One turn sends every row of this set to another row. A few are shown first. Where does it send the rows asked after them?
Z118: [-3.08  2.60 -1.30  0.63 -0.36 -1.87  1.30 -1.03 -3.70 -0.99 -0.86  0.12
 -0.01  0.65 -0.37  1.36  3.17 -0.42  1.79 -1.32  0.67  1.45 -0.79 -0.71
  1.01 -5.61 -4.02 -0.44  1.88 -0.42  0.52  0.73]
Z291: [ 1.50  3.01 -0.11 -1.96 -1.11 -3.16 -0.07 -3.57 -3.30  1.46  1.58 -0.54
 -2.28 -2.44 -0.36 -2.84 -0.61 -1.08  0.92  0.88  0.19 -1.22  3.07  0.73
 -1.00  1.57 -1.01 -1.44  2.91  0.97 -1.61 -1.54]
Z41: [ 0.11 -0.74  1.26  2.21  2.27  0.52  1.36 -1.99 -5.04  0.75  0.64  0.75
 -0.89  0.14  2.01  2.28  1.42 -1.75 -1.45 -1.78  3.70  0.75 -0.01 -3.43
 -1.50 -2.17 -0.44  1.41  1.50  0.44 -0.47  1.91]
Z653: [-1.52 -2.12 -0.94 -2.59  1.19  0.13  0.45 -2.15 -3.38 -1.43 -1.26  0.59
  1.23  1.85  1.05 -0.66 -1.56 -1.52 -2.17  0.94  2.66  3.47 -2.48 -1.23
 -0.49 -1.49 -3.79  0.24  4.75 -1.06  0.55  0.86]
Z590: [-0.37 -2.87  0.63 -0.25 -2.26 -2.99 -0.73  0.27 -4.12 -0.07  1.33  0.25
 -1.63  2.07  1.10  1.85 -0.60 -0.99  0.17 -0.16  2.74  0.85 -1.82 -1.00
  0.94 -1.34 -2.80 -2.40  0.99 -2.91  0.58  4.10]
Z124: [-0.63 -0.67 -1.88 -2.38  1.73 -0.44  0.63 -1.79 -4.29 -0.09 -1.96  0.69
  0.47  1.37  1.23 -0.86 -2.71 -2.76 -1.78  0.00  1.19  4.42 -2.64 -1.35
 -1.04 -2.50 -3.31 -0.66  5.21 -0.87 -0.30  1.00]
Z851: [ 0.13 -2.32  0.45  0.83 -3.30 -2.68 -1.03  0.32 -4.50 -0.47  0.82 -0.31
 -1.63  2.11  1.20  1.52 -0.09 -0.07  1.12 -1.22  3.20  1.30 -1.85 -1.51
  0.44 -0.38 -2.42 -3.14  1.33 -2.88 -0.60  2.75]
Z803: [-2.70  1.53 -2.06  0.11  0.03 -2.30  0.96 -1.31 -3.77 -0.12 -0.35  0.75
  0.28 -0.08  0.32  2.12  3.44 -0.42  1.02 -1.36  0.35  1.18 -0.77 -0.84
  0.71 -5.25 -3.52 -0.04  1.32 -0.31  1.83  2.56]
Z501: [ 1.07  1.53 -1.13 -2.59 -1.02 -1.67 -0.36 -4.19 -1.72  0.32  1.38 -4.74
 -0.83 -2.05  0.76 -2.45 -0.81 -1.94  1.65  0.81  1.53 -0.54  2.39  0.89
 -1.78 -0.34 -0.33 -1.26  3.84  0.75 -0.50 -2.37]
Z63: [ 0.36 -0.44 -0.05 -2.05 -1.81 -2.68  0.44 -2.16 -5.08  2.39 -0.52 -3.78
 -1.05 -3.10  0.59 -2.59 -1.01 -3.24  0.86 -0.30  1.91 -1.55  2.07  2.46
 -1.09 -0.11 -1.69 -1.45  3.31 -0.07 -0.83 -3.41]
Z787: [ 0.19  1.09 -2.01 -0.90 -1.42 -4.27 -0.96 -3.82 -3.35  3.31 -0.32 -1.30
 -2.99 -1.38  1.08 -2.34 -0.40 -2.23  0.78 -0.47  0.23 -1.76  1.16  2.77
 -1.40 -0.49 -0.95 -2.63  4.27  1.46 -0.45 -2.88]
Z265: [-0.91 -3.34  0.04 -0.28 -2.87 -3.30 -1.43 -0.20 -4.07 -0.33  0.51  0.56
 -0.89  1.86  1.92  2.74  0.46 -1.40  0.12 -1.05  2.27  0.53 -1.97 -0.51
  0.42 -0.37 -2.92 -3.44  1.49 -2.23  0.07  2.83]
Z26: [ 0.18 -0.13 -0.04 -2.25 -1.26 -2.55 -0.27 -1.91 -4.92  2.20 -0.16 -3.75
 -0.99 -3.09  0.67 -2.10 -1.21 -3.36  0.57  0.11  1.83 -1.70  2.37  2.66
 -0.69  0.18 -1.83 -1.68  4.13 -0.66 -0.79 -3.20]
Z393: [ 0.28  1.06 -1.45 -1.37 -1.58 -4.04 -0.34 -4.10 -3.59  3.69 -0.55 -1.09
 -3.24 -0.84  0.64 -2.56 -0.46 -2.50  0.80  0.14  0.06 -1.44  1.21  2.36
 -1.33 -0.64 -0.86 -2.39  3.63  1.45 -0.95 -3.15]
Z411: [ 0.00  0.04 -0.23 -1.99 -1.11 -3.19  0.06 -2.11 -5.05  1.92  0.20 -3.71
 -0.95 -3.08  0.75 -2.68 -1.21 -3.40  0.76  0.05  2.08 -1.81  2.68  2.39
 -0.93 -0.25 -1.62 -1.12  3.77 -0.26 -0.76 -3.10]
Z883: [-1.03 -2.14 -0.92 -2.16  1.12 -0.38  0.78 -2.36 -3.68 -0.66 -2.07  0.94
  0.64  1.40  1.50 -1.36 -2.30 -1.75 -1.64 -0.96  1.87  3.94 -3.19 -1.68
 -0.15 -1.88 -2.79  0.35  5.35 -0.13  0.63  0.60]
Z777: [-2.71  2.16 -1.27 -0.27 -0.14 -2.17  1.12 -2.25 -3.06 -0.69 -0.67  0.60
  0.40 -0.05 -0.64  1.71  3.48 -0.33  2.57 -1.51 -0.44  0.55 -1.12 -1.38
  0.96 -4.90 -2.93 -0.59  1.52 -0.74  0.52  2.16]
Z183: [-0.10 -0.30  2.69  1.16  2.28  1.70  1.17 -2.73 -4.38  0.60  0.73  0.22
 -0.65 -0.11  1.73  2.23  1.51 -1.98 -0.90 -2.64  3.14 -0.22 -0.20 -3.50
 -0.81 -1.98 -0.43  1.30  2.20 -0.11 -0.75  0.86]
Z142: [ 0.74 -0.53  2.21  1.37  1.63  1.48  1.09 -2.72 -5.18  1.32  1.01 -0.25
 -0.11  0.50  1.74  2.17  1.40 -2.40 -0.75 -2.19  3.74  0.39  0.45 -2.67
 -2.95 -2.71  0.02  0.38  2.30 -0.01 -1.03  1.66]
Z51: [-0.13 -0.33  2.20  1.79  1.98  1.24  1.09 -1.37 -4.50  0.58  1.09  0.71
 -1.43  1.88  1.85  1.78  1.70 -1.51 -1.82 -2.41  3.74 -0.12  0.68 -2.84
 -1.00 -2.04 -0.28  0.68  2.43  0.18 -0.91  0.45]
Z389: [ 0.68 -1.80  0.69 -0.11 -2.13 -3.33 -0.84  0.06 -3.66  0.02  1.74  0.39
 -2.22  1.72  1.13  1.62 -1.38 -1.22  0.27 -1.92  1.84  0.43 -2.24 -0.34
  0.01 -0.73 -2.51 -3.84  1.27 -2.60 -0.32  3.97]
Z390: [ 1.32  3.00 -0.84 -1.46 -1.02 -3.77 -0.62 -3.78 -3.91  1.49  1.41 -0.70
 -2.17 -2.81 -0.24 -3.01 -0.80 -1.25  0.93  0.88  0.92 -1.38  3.12  0.86
 -1.08  1.49 -1.24 -1.22  3.31  0.50 -1.56 -1.37]
Z760: [-0.91 -1.06 -2.40 -1.93  1.13 -0.44  0.67 -1.18 -3.82 -0.83 -1.77  0.96
  0.65  2.23  0.99 -1.51 -1.19 -0.21 -1.99 -0.52  2.06  4.51 -2.21 -1.76
 -0.19 -1.34 -2.90  0.17  5.25 -0.71  0.35  0.49]
Z303: [-0.87 -1.62 -1.77 -1.42  1.70 -0.87  0.93 -1.86 -3.54 -0.74 -1.46  0.59
  0.13  1.78  1.19 -0.92 -2.27 -1.48 -1.78  0.78  2.41  4.48 -2.86 -2.09
 -0.37 -2.48 -3.01  0.72  4.05 -0.56  0.46  1.64]
Z585: [-0.34 -0.59  2.13  1.99  2.80  0.98  1.37 -3.09 -3.45 -0.36  1.36  0.47
 -0.80  0.91  1.47  1.94  1.45 -1.21 -1.12 -1.03  3.69  0.03 -0.64 -3.04
 -2.01 -1.84 -0.77  1.05  1.75  0.44 -1.27  0.89]
Z218: [ 0.10  0.96 -2.12 -1.28 -1.06 -4.34 -0.99 -4.07 -3.64  3.47 -0.07 -1.61
 -2.97 -0.98  1.16 -2.78 -0.50 -2.46  0.65  0.04  0.63 -1.84  1.54  2.24
 -1.50 -0.68 -0.60 -2.17  4.07  1.01 -0.52 -2.89]
Z247: [ 1.49  2.94 -0.36 -0.91 -0.95 -3.49 -0.03 -3.64 -3.53  1.11  1.23 -0.45
 -1.89 -2.84 -0.52 -2.95 -0.59 -1.08  1.23  0.76  0.94 -1.58  3.10  1.05
 -1.45  1.35 -0.86 -1.40  3.29  1.07 -1.86 -1.25]
Z945: [-0.21 -3.09  0.94 -0.28 -2.99 -3.61 -0.59 -0.28 -4.30 -0.28  0.42  1.16
 -1.29  1.99  0.90  1.02 -0.73 -0.95  1.29 -1.19  2.03  0.44 -2.25 -1.21
  0.73 -0.48 -1.98 -3.24  1.64 -2.46 -0.44  3.61]
Z788: [ 1.00  1.75 -1.27 -2.26 -1.44 -2.48 -0.69 -4.20 -2.06  0.39  1.84 -4.65
 -1.22 -2.46  1.24 -2.53 -0.87 -1.93  1.67  0.41  1.56 -0.50  2.53  0.80
 -1.55 -0.30 -0.61 -1.06  3.45  0.92 -0.05 -2.37]
Z422: [-1.84  2.59 -1.50 -0.24 -0.02 -2.31  1.65 -1.98 -3.44 -0.64  0.10  0.38
  1.09 -0.62 -1.01  1.07  2.97  0.08  1.69 -2.30  0.17  1.09 -0.77  0.26
 -0.41 -5.40 -3.70 -0.41  1.81 -0.37  1.13  2.76]
Z935: [ 1.12  1.42 -1.04 -2.95 -1.52 -1.62 -0.05 -3.80 -1.95  0.46  1.53 -4.75
 -0.89 -2.57  1.04 -2.60 -0.62 -1.59  1.57  0.05  1.08 -0.41  2.32  0.79
 -1.55  0.09 -0.66 -1.13  3.16  0.95  0.10 -2.53]
Z819: [-2.96  1.68 -1.72  1.12  0.51 -3.18  1.38 -1.72 -3.56 -0.96 -0.68  1.44
  0.34 -0.55 -0.12  2.39  3.57 -0.39  1.49 -1.42 -0.02  0.93 -1.33 -0.73
  0.18 -4.13 -3.81 -0.49  1.23  0.12 -0.04  1.42]

Z393 goes to Z63
Z118 goes to Z851
Now find these:
Z124 goes to Z142
Z41 goes to Z803
Z777 goes to Z945
Z411 goes to Z788
Z247 goes to Z787
Z819 goes to Z265

One turn sends every row of this set to another row. A few are shown first. Where does it send the rows asked after them?
Z450: [ 1.30 -1.32  0.85  1.36  2.06 -1.55 -4.44  0.17 -1.42 -1.69 -2.36 -1.02
 -2.67  1.37]
Z745: [ 0.61  1.84 -3.23 -0.59  2.16 -0.09  0.86  1.59  0.69 -1.29 -0.20  0.49
 -0.19 -0.28]
Z68: [ 0.86 -0.58 -0.23 -0.39  2.01  2.26 -1.77 -2.85  3.27 -0.48  1.12  0.73
 -1.27  0.20]
Z830: [ 3.04  2.96 -0.78 -2.81  2.14  0.84 -0.41  0.49  1.23 -2.11  0.34 -0.46
 -3.59  0.42]
Z355: [ 0.39  0.65  0.18 -1.51 -1.35  0.27 -1.72 -0.36  1.76  2.69 -1.69 -2.01
 -3.34 -0.39]
Z136: [-0.09 -1.24 -0.24 -2.59  2.12  3.39 -0.60 -1.22 -0.12  1.01  0.34  2.05
 -2.10 -2.74]
Z27: [-1.64 -2.20  0.74 -3.11  1.10  0.48 -2.18  0.72  0.93  1.44 -0.23 -3.53
 -3.22 -1.67]
Z274: [ 2.79 -1.13  1.53 -2.82 -0.15 -1.33 -2.82  1.66  0.97 -1.43 -1.34 -1.68
 -0.90 -0.98]
Z36: [ 2.07  0.79  0.19 -2.75  0.42 -2.31 -2.03 -0.10 -1.12  1.75 -2.02 -1.54
 -2.27 -2.81]
Z553: [-2.36 -3.01  0.83  0.53  3.11 -0.18 -3.28 -0.04 -2.20 -1.48 -1.81 -1.74
 -2.36 -0.40]
Z566: [-1.51 -0.07 -0.07  1.91  1.81  2.78 -2.65 -1.06 -0.19 -0.64 -1.51 -2.00
 -2.60  2.28]
Z505: [ 1.51 -0.08  0.96  0.19  2.67 -1.52 -3.96 -1.55 -1.88 -1.77 -2.31 -1.13
 -1.82  2.68]
Z467: [ 0.22 -0.42 -1.16 -3.02  2.92 -3.16 -1.00 -0.42  1.50 -0.78 -0.05 -0.14
 -1.48  3.15]
Z78: [ 2.54 -1.30 -0.52 -2.20  2.20  2.83 -1.69  2.43  1.50 -1.15  0.99  1.09
 -2.53  0.09]
Z253: [-1.07  0.08 -0.68  1.62  2.03 -1.16 -2.51 -0.79 -3.29  0.55 -3.04 -0.82
 -2.93 -0.76]
Z70: [-1.98 -1.87  0.16 -0.01  4.30  0.88 -2.65  0.47 -2.54 -2.48 -1.11 -2.65
 -1.55  0.42]
Z235: [ 1.61 -0.25 -1.68 -3.88  3.41 -0.98 -0.43  2.83 -1.78 -0.11 -0.29  1.12
 -2.42 -0.75]
Z24: [ 1.98  1.54  0.12 -3.46  3.18  1.86 -0.26 -1.22 -0.23 -2.66  0.68  0.08
 -2.15 -2.95]
Z514: [ 1.09 -1.10 -1.74 -1.41  5.57  0.41 -2.01  0.32  0.44 -0.98  2.10 -1.02
 -2.07 -1.97]
Z565: [-1.76 -1.03  0.29  2.17  0.49  0.81 -2.77 -0.48 -0.17 -0.32 -2.57 -1.13
 -2.94  2.02]
Z572: [-0.13 -2.17  0.91 -4.61  2.32  0.01 -1.78 -1.92  0.50  1.68  0.03  1.48
 -3.51  1.26]
Z532: [ 0.02  2.27 -1.08 -4.69  3.30 -0.97  0.41 -0.31 -0.32 -0.58  0.00 -1.25
 -4.38  0.59]
Z413: [ 0.09 -0.50  1.68 -4.72  2.69  1.67 -0.87 -2.24  1.55 -2.63  0.88 -0.50
 -2.67 -0.09]
Z965: [-0.81  1.06 -0.43  1.06  3.03  0.13 -2.49 -2.79 -3.20  0.82 -2.39 -1.25
 -2.59 -0.12]
Z345: [-0.63 -1.22  0.64 -2.36 -0.54  1.31 -0.73  1.63  0.45 -0.90 -1.37 -1.77
 -0.13 -3.23]
Z475: [-1.48 -0.13 -0.97 -2.59  2.91 -1.26 -0.10 -3.95 -0.30  0.84 -0.39  1.17
 -0.63 -1.26]
Z903: [ 0.66  0.83 -1.03 -3.33  0.02 -0.49  0.50  0.27  0.16  0.97 -1.71  2.59
 -1.83  1.79]
Z440: [-0.49 -0.83  0.36  2.23  0.74  0.76 -2.30  0.11 -1.88 -2.39 -3.02  0.00
 -0.48 -0.91]
Z838: [-0.26  0.49 -0.02  0.99  1.50  0.52 -1.52 -0.09 -2.49 -3.18 -2.95 -0.41
  0.69  0.53]
Z129: [-1.76  1.77 -0.07 -4.29  1.09  1.19  1.46 -2.01  0.95 -0.98 -0.54 -0.04
 -2.62  0.57]

Z467 goes to Z475
Z78 goes to Z235
Now find these:
Z355 goes to Z27
Z553 goes to Z440
Z70 goes to Z838
Z830 goes to Z532

